Each path below is one point turned by a fixed rotation once a step. After each direction that follows a path, write how fast that rotation turns it, in degrees a step (0 if it stays still).
Each turn is a multiple of 5 degrees from 10 to 175, or 0.
Each row of a path follows its step; steps can be skipped.
path 1
step 3: [ -6  12   5 -14   0   6  -5 -10  15   5 -14   3   5   3 -17  -7   8   4
   0   8  12  -7  -3  13 -18   4  11   5 -23   4  -6  14   1   2  -2   7
   5   2   7   2   0   9  -2 -17   5 -18 -14   6   5]
step 8: [ -7   7  -6  12   5  14 -11  -6 -13  13  -5   8 -11   7  -1  -7   0   7
  14   8  -6  -6   5   7   8 -13   5   1  16   0  -6  -4  -7  16  -3   2
  -4 -29   1  -6 -11 -13   5  -3  -1 -20   6   4  -3]
step 18: [  0   2  -2   2   3  16 -20  22  -9  -1  -6  -4   3 -10 -12  -6  12  -8
  -3   4  -1  -8  -5  16 -10 -12  12  19   3   1   0  10 -14   2  -2  -5
 -10  13  -4   1 -19   9  -8   0   6  -1 -12   6  -8]
step 20: [ -8  16   4  -9 -20  -1 -13  -3 -12  -2  -1  -2  -1  -9   0 -19  -8  10
  -1  21  -7 -15   2  -1  -9  -4   1 -11   6   0  -7  -2  18  20  -4  -9
   1  -2   5  -3   0   2  -3   0   7  -9  -8  -4 -22]
step 25: [ 14   4 -11  20   6   4  -4 -11   6  12  17   4   3 -15   0   3   6   6
   8  12  -9  -7 -14   2  -4   4  14  11 -12  -2   3  -3 -16   2   0  -4
  -5  -2 -15   0 -18   0   1 -10  15  -4 -12 -16  -1]
step 28: [ -6  -6  12   3  -6  -6   0  -9   1  10   8   6  -4  -9   0   1  17   3
   6  13  -1 -10   7  23 -13 -15   3  -9  -4  20  -3  -7   4   6   2   1
   4 -17  12  13 -15  11   1  -8   7 -14  -4  -4   7]
step 29: [  1  -5 -16   3   1   3 -19  11  -1  -1 -16  -5  -7 -11 -16  -8   5 -10
  13   6  -7 -17  -5   1 -15 -12  18  10   4  11 -13  -6  -3   8  -4  -7
   3   6  -9  -4  -8   8   7   1   8  -5  -8   7 -13]
step 36: [  8   9   8  25  -2   4 -16  -9   2   2   4  21  -1  -8  -9  -1   9   9
  -1  16 -14 -10  -7  -6  -2 -12   3   5   4   1 -10  -1 -18  -8  -8  -3
  -9   2  -1  -6 -15  -5  -7 -12  15  -1 -12 -10  -4]
Directions:
[ 5  2  5 -1  4  0  4 -3  2  2 -2  2  0  4 -4  2  0 -2 -2  1 -5 -2 -3  0
 -6  3  3  0  3 -8  3 -1  1  0  3  0  2  1  2  1  4  1 -1 -3 -1  0  2 -2
 -3]  35
[ 2 -5  2  0  0  1  0  2 -1 -1 -4  4  2  2  0 -3 -5 -4  4  0  1  5  4  4
 -2  0 -2  3  0 -4 -3  5  3 -2 -3 -1  3  0  1  2 -2 -1  2  0  5  5 -5 -2
 -2]  125
[ 1 -2  2  4  2  2  1 -1  0 -3 -2  3  0  0 -4 -1  4  3  2 -2 -1  2  0  7
  3  2 -2 -1  5  2  0 -8 -1  3 -1  2 -3  4  0  1 -7  4  1  2 -2  2  3 -2
 -1]  35
[-4 -1 -7  3  1  0 -3  0  2  1 -1  2 -4 -1  6  3  0  2 -1 -3  2 -1 -2  1
  1  2 -2 -1  0 -6  2  1  1  0  6  5 -2  4  2  6 -2 -6  1 -1  2 -2  0  0
 -3]  40
[-5 -1  1  3 -2 -4  3 -5  0  0 -3  2  6 -3  2  1  1 -1  3 -5 -6  0  1 -3
 -1 -3  1 -3  4  1  0  4  0 -5  0  0 -1  2  4  0 -2  1 -3  1  2 -3  2 -3
  5]  170
